One turn moves each row of this set onto another row. After a few examples, where does it send each row asked below?
popo: [ 13 -15   2  -4  -4  -9 -22   5   0  -9   2 -10  13   1 -12  -7  -2  12
   7   9  -3  15  -1   2  -8   7 -11   3]
putu: [  7  -4   4   5   7   6  11   5  -3  -4  -1 -14   3  -3   4  14  21  13
  13   9   6 -19   3  -4  10  -1 -16   8]
givut: [  7  -6 -11   1  -4   9  -5  -5  -2   8 -10   7 -10   9 -14   9  -1  10
   2 -19  -4   0  19   0   2   0   2  -3]
ruk: [  6  -5  -7   9   2   1  10  -4   6   5  -5 -16   2   2  10  14  20  14
  17  14   7 -11  -8   0  -1   4 -11  10]
zar: [  7  -2  -6   3  10   7   8  -8  -2  -1  -2 -10  10  -3  -1  20  15  23
  15  16   8 -14   4  -3  -6  -5 -12  11]
gen: [ 23  -1  -8 -12   2   4  -1  -9  -1   5  -5   1  -7   3 -14  10   1   8
   4 -21  -1   8  12   9   8  -1   7  -4]
Tamut: [  1  -9  -3   7   6 -21 -21   5   5  -6   7 -12  10   3  -3   1   0   4
 -10   3  -9  10  -3   2  -4  -2 -15   6]
Zenur: [ 12  -1  -4   2  -3 -19 -19   4  -4 -10   5  -5   8  -3  -9  -4   5  16
  -9   9  -8  18  -7   2  -6  -9 -11  10]
palel: [ 19   0   2   3 -11   0  -4  -3 -10   0  -8 -13  10  29  -6  12  10   0
  -1   3  11  -5  -3  -5   1   6  11   1]
pido: [ 17   6  -1 -11  -5  -4  -4   1  -6  10 -10  -7 -15   7 -20  13   0  12
   4 -16  -8  14   3   4  -3   5   0   4]
Pegi: [ 10  -3  -9 -12  -3   7  -9   3  -6   4 -20  -3 -13   1 -10  15   3   3
  -1 -14   2  10   9  -3   7   1  -9   3]
libe: [  4  -7  -7  11   7   5  11  -1   3  -7  -6   4   7  -7  -1  24  12  19
  19   5   2 -11   4  -2   9 -11  -9  10]
Kazi: [ 17   4  -9  13   8  -2  16   2  -5  10   3   8  12  -7  -7  13  18   2
  -5   3  -6   8 -13  12 -14  -7  -3   4]
Nup: [ 18  -2   0   2 -14  -1   5   5 -19   0   0  -8  10  21 -16  15   2   9
   1  10   5   1  -6 -13   7   6   9   1]
rumuv: [  7 -14  -4   5   1 -13 -19   1   5 -11   8 -12   5   0   1  -7   2   3
  -4  17   2   4  -4  -2  -8   7 -10  -5]
noso: [ 16   6 -12   6   6   2 -17  12   6 -24   8  -4   8   3  -2  -4   0   6
  -2  -1  -3 -17 -11   5   9   2  -2   5]
Zonob: [  8  -8   5   9   0 -17 -22   9  -3  -5   2 -12  12  -6  -9   1  -4   4
  -9  11   3  11 -12   7  -4  -4  -3   3]
regil: [ 12  17 -11   5   7   3  -9   4   8 -10  12   6   1   5   4 -10   0  14
  -9  -6  -1 -10   4  -1   8   2   0  10]
Lil: [ 15   4   6   5 -19   1   1  -4 -12   1  -6   0   6  25  -8  15   4   1
  10   3  11   1  -1  -1  10   8   2  -4]
rep: [  8  10 -14   8  13  -1 -15   7  14  -9   5  -2   3   4   6 -10   3   9
 -11  -9   0 -10  -6  -4   3  -3  -1   1]
rekep: [ 20  -1   7  -3 -14   2   0  -9 -11   7  -3  -8   9  27 -12   5   6   8
   4  -1  -2   0  -5 -10   5  10   6  12]
maso: [ 15   0  -9  12   8  -6  17   3 -12  12   6   7  11  -5  -4  20  11   7
  -3   5  -6  -2   0  13 -13  -9 -13   7]
fode: [ 16  -2   3   8 -17  -2   2   0 -14   6  -1  -9   8  34  -6   8   5   3
   5   0   2  -7  -4  -9   2   2   1   3]
sed: [ 11   5  -1   3   8  -6  17  -2  -9  12  12   6  10  -6 -11  11  20   2
  -2   1  -4   7 -10  16  -5  -7 -11   7]
timu: [ 15  12  -6   9   0   7 -11  16  10 -21   8  -1  -6   0  -2  -9  -1   8
  -8  -4   0  -2   1   3   6  -2   2   8]
rek: [  9   5  -2   4  14  -3  25   9  -5  10   8   2   1  -8   0  20   9   5
   0   6  -9   1  -3   9  -2 -10   2   2]
dekud: [ 14  13   1   3   6   1  -6   8  10 -14   7  -1  -2   2  15  -8  -3   4
   0 -14   0  -6  -5  -7   7   4  -4   9]
Kepu: [  0  -6  -4  10   2  -4   1  -8   1   6  -2 -11   6 -13  -6  16  16  23
  18  11   8 -12  -1   1  12  -1  -5   5]
Vibus: [ 16  -4  -5  -4  -1  -3  -3  -1  -2  11  -7   0 -18  -2  -9  29   3   9
   2 -13  -2   8  18   1  -2  -1  -3   1]
dab: [ 22  -8  -8  -8  -3   0  -2  -5  -2  10 -18   2 -12   4 -14   8  -2  14
   1 -18  -7   2   0  -5   5   4   5   2]
depak: [ 23   0  15   2  -9  -6  -1  -5 -11   5   1  -2   8  21 -16  10   3   0
   4  -8  12   5   0  -9  -2  12   0  -3]
Fizat: [ 12   2  -4  12   7  -9  17   8 -10   6  14   3   4 -11  -1   9  22   5
   8   5  -3   7  -8  14  -8  -7  -2  -3]
penol: [ -4  -6  -7   8  11  -3   7  -6   5 -12  -9 -12  -3  -7   1  10  12  18
  14  10   2 -14  -9   0  11  -7  -9   5]
mova: [ 14 -18   4   1   3 -13 -15   2   4 -12   3 -16   4   0  -1  -6   2  13
  -2   6  -7  12   4  12 -10  -7  -9   4]
Piri: [ 17   9  -7  12   6   5  -9  15   5  -7   9   1   3  -4   8 -10  -6  14
  -7  -9  -4 -13   4  -2   9  -4  -2   5]
fonet: [ 14   4  -4  13  14  -4   9   1   0   5  11   8   7  -3 -14  15  16   0
   2   3  -6  -3  -3  23 -12  -6  -5  -4]

popo goes to penol
Lil goes to timu
Kazi goes to fode
Now find these:
mova goes to Kepu
Zenur goes to ruk
maso goes to rekep
depak goes to noso
Tamut goes to zar
palel goes to Piri
Nup goes to dekud
pido goes to rumuv
gen goes to Zonob

One turn moves each row of this set onto another row. After a few examples, where does it send each row asked below?
Vaf: [  3  -3   5  -2  -6   8   7   0   0  -7   5   8  -2  12   3 -10   0   1
 -16   4   5  -8]
tusa: [ -4   3  -2  -7  16 -12   6  -6  -3   1   7  -4   1   3  10  16   7  -2
  -9  -9   6  15]
tul: [  4 -12  11  -3  -6  -6   0   0   9  -1  15   1   4   0  -3 -11   3  -1
 -17  -1 -13  -9]
numo: [ -1   9  -7  -6  -5 -20  -6  13   9  14  -5  -8   0  -4   8  -4   4 -11
   1  17  -8   1]
pemo: [  6  13   1   3   1  -8  -6  15   7   7  -8 -11  -3   3   6   0  -3  -9
   5  22   2  -5]
sof: [  5  -2  10   0  22 -14   0  -4   0  -2  13 -11   2   2   1  17  -1  -3
  -3  -9   2   7]
Voka: [  2  -8   8  -7  -3   8   9  -5   0   6  10   1   0  16   6 -12   0   2
 -10   4   5  -4]
kilu: [ -6  -1   8   2   9  -5   7 -13   9 -13   3  -1 -13   2   3   2   0   9
   9  19  -3  26]
Zumif: [ -9  -4 -13   4  -4   8  -1   3  -1   7   5   4  14   9  -6 -12   9   3
  14  10  -8   2]
noto: [-10  -1   3   4  -3 -10   2 -11  14 -18  -3   4 -11  -8  -2   2   0   8
   1  13 -13  22]
Fufis: [ -6  -7  13   2   5  -8   2 -14  12  -8   7  -6 -10  -1   0   2  -3   6
  10  18  -9  24]
ledi: [ -4   7   2   9  12 -16   8  -7  -2   9   0  -1 -11 -11  -8   7  -7   3
  18 -16   0  -3]
ger: [ -3   1   7   2  -6  -5  -9  -5   6  -3 -10  -4  -1  -3   0  19 -12  -3
 -11 -15   0   7]
rabud: [  6  15  -3   3   7 -14  -5  19   7   1  -5  -6  -3  -1   6  -1   4  -9
   4  20  -1  -7]
nok: [  3 -14  12  -9  -4  -2   6  -6   4   9  18  -4   4   9   2 -12   1  -1
 -12   2  -6  -4]
remu: [ -6   8   3  10   8 -14   6  -8  -2   9  -4  -1 -12 -10  -8   8 -10   1
  17 -16   2  -4]
tak: [ -9   1   1   3   5  -6   6 -12  10 -19  -2   5 -14  -2   2   2   1   8
   3  16  -4  22]
nise: [ -5  -5 -11   5   0   3  -1   4   1   6  11   4  15   6 -10 -12  11   1
  15  10 -13   0]
miren: [ -3  -5  -7  11  -2   6  -6   7   3   0   8   5  15   3 -13 -10   6   2
  14  10 -13  -5]
feno: [ -4  -3  -9  12  -6  10  -7   7   2  -1   2   6  14   6 -12 -10   2   3
  14   9 -10  -4]
Rim: [  2  12  -8  -2   4 -21  -4  18   7   5  -2  -4  -1  -5   6  -5   9 -10
  -1  17  -6  -3]
zabo: [ -7  -7  11   4  -2 -11  -2 -13  15 -10   2  -3 -11  -7  -3   2  -4   7
   7  14 -16  22]
nokul: [ -8   9  -1   6   5 -13   9 -10  -2  10  -6   2 -13 -11  -5   7  -9   2
  14 -16   3  -1]
famag: [  0   9  -1  -3  -6 -11  -8  12   8  16 -10 -11  -1   1   9  -4  -3 -11
   5  19  -3  -1]
kufi: [ -7   8  -1   5  13 -17  11  -9  -4  11   1  -1 -11 -11  -5   6  -4   2
  15 -15   1  -1]
moba: [  5  -4  17   7   8  -8 -10  -2   6  -3   3 -11   1  -2  -6  20 -13  -4
  -4 -12  -2   3]
dez: [ -9   4  -4  -5  -1  -8   2  -8   0   0  -8  -1  -1   1   8  16  -2  -3
 -13 -15   4  14]
Teza: [ -6  -2 -12   8  -9  11  -2   4   0   3   0   6  12   9  -9 -10   4   2
  13  10  -7   0]
Gimi: [  4  -4   8   2  -8   0   2   1   6 -12   7   8   0   2  -3 -10   0   0
 -19  -1  -5 -13]
vabe: [ -8   8  -3   5   8 -16  11  -9  -3  12  -3   1 -12  -9  -4   5  -7   2
  15 -16   2   1]

nise goes to Teza
ger goes to sof
Now find these:
Voka goes to Gimi
Rim goes to famag
tak goes to zabo

One turn moves each row of this set onto another row. After a few examples, where does it send each row asked below?
lavil: [  6  -5   1  -2   2  -7   2   8  10 -12  11  -2 -19  -4]
gopa: [ 13  -4 -10  -1   7 -13  -3   5 -10  -3  -7  11 -14   0]
Meziz: [ -4 -16   5   1  15  17  -4  -8  15  -2  -6  -4  -2   0]
vazu: [  5 -27  -6   4  -3   4  -5 -10   2  -3  -9  -5  11  -5]
sodu: [ -4  12 -10   3  11  -5  11 -11  -5   4   0   4   6  -8]
pupap: [ 10 -18   3   0 -14  11  -7  -1   5   5   7  -5  -1   3]
Nuna: [  6  -3  -8   6   6  -7  -3  -7  19  -3  -1 -12  15 -14]
vedi: [  7 -13  17   3  10   3 -15  -7   4   7  -5 -12   0   5]
kab: [  4  14   0  -9   7 -11   5 -12   2   2 -15  -2   0  -3]
luga: [  0 -16  -8  13  10   9 -11  -9  -7   4   5 -14  10   1]
sab: [ -8 -10   6   3   5  21   2   6   4  -4  -5   8  -1  -1]
dazi: [  2 -15  13   5  -1   9   0  11  -5   4  -1   8   8   8]
Beb: [ 16  11  -1   4   2  -7   3 -10   0  -7   1   0  19  -7]
tuf: [  8  13 -10  -5  10  -6   7   0  -6  -9   5   0   0  15]
san: [  4  14  -2  -1  -2   2  10  -3   1  -6   8   8  -7 -10]
niros: [  7  -8 -12   2   1 -13   3  11   0  -2  16  -5  -5   9]
lora: [ 12  10 -20   7  14   0 -14  -7   0   6  -4  -6   7  -5]
nuv: [  0   0   0   5  21 -17  -5  -8  10   3  -7 -14   5  -7]
refov: [ -4 -21   0   8  12   8   2   2  -3   7  10   2   2  11]
dor: [ 14   9  12   0   4 -12   5  -1  -3  -7   5   8   2  -2]
podi: [-3  4 -5  4 22  0  0  3 17 -5 10 -8 -5  3]
gikim: [ 14  -5   0  -7  -9 -15  -6   0  12  -2  -4 -13  -3  -5]
sotu: [ -9 -15  -5   5   6  14   0  -2  -5  -3 -16   2  10  -7]
kip: [ 10  20  -6  -3  12   5   1  -8   8 -13   2  -4   6   1]
Val: [  7   5  -5   6  20   2  -2  -4  16   1 -11  13   3 -11]
gog: [  2   2  10   6  11  17 -16   0   0   3  -4 -12   9   7]
nadu: [ -6  -2 -20  10  11  -2   3  -1   5  -4  13 -10  -1 -11]
zuris: [  8   4 -14  10  14   3   4   8   5   5  10  16   3   1]
Dem: [  6  -9  -2  -4  -5  12 -12   4 -12  -9 -10  -9  -7   4]
Tis: [  3 -13  -3   2   3  18 -11  -3   1  -9   5 -10 -14   0]
fino: [ 24   8   2   1   9 -11 -14  -1   3   8  -8   0   5   4]
zuf: [ 13   9 -10 -11  -9  -9   6  -6  -3  -5  -5  -3   0   3]
nam: [24  5 -5 -1 -6  0 -5  9  7  3  6 11 -3  2]
vome: [  0  -4  -7   7   6  15 -13   5 -16  -3   2 -11   3  10]
taril: [  4 -25   7   1  10  -4  -7   0  -9  -7  -3  -2  -7   9]
Sulo: [ 12 -12   6   3   2 -25  -1   3   4  -3   0  -3   6  -3]
binul: [  8  -8  10   4  -8  13 -10   4   1   5  -5  -5  16   1]
fili: [ 16  -5 -11   1   1  -9  -4  -4   5  -1 -17  10   4 -14]
Desob: [  9   9 -18   1  13   6  -8   2   0  -6  -1   1 -17  -2]
sefa: [  0 -15   6  -1   7   3  -8  -2 -11  -5 -22  -3   1   1]

Val goes to fino
san goes to kip
gog goes to sefa
Now find these:
Nuna goes to gikim
pupap goes to Tis

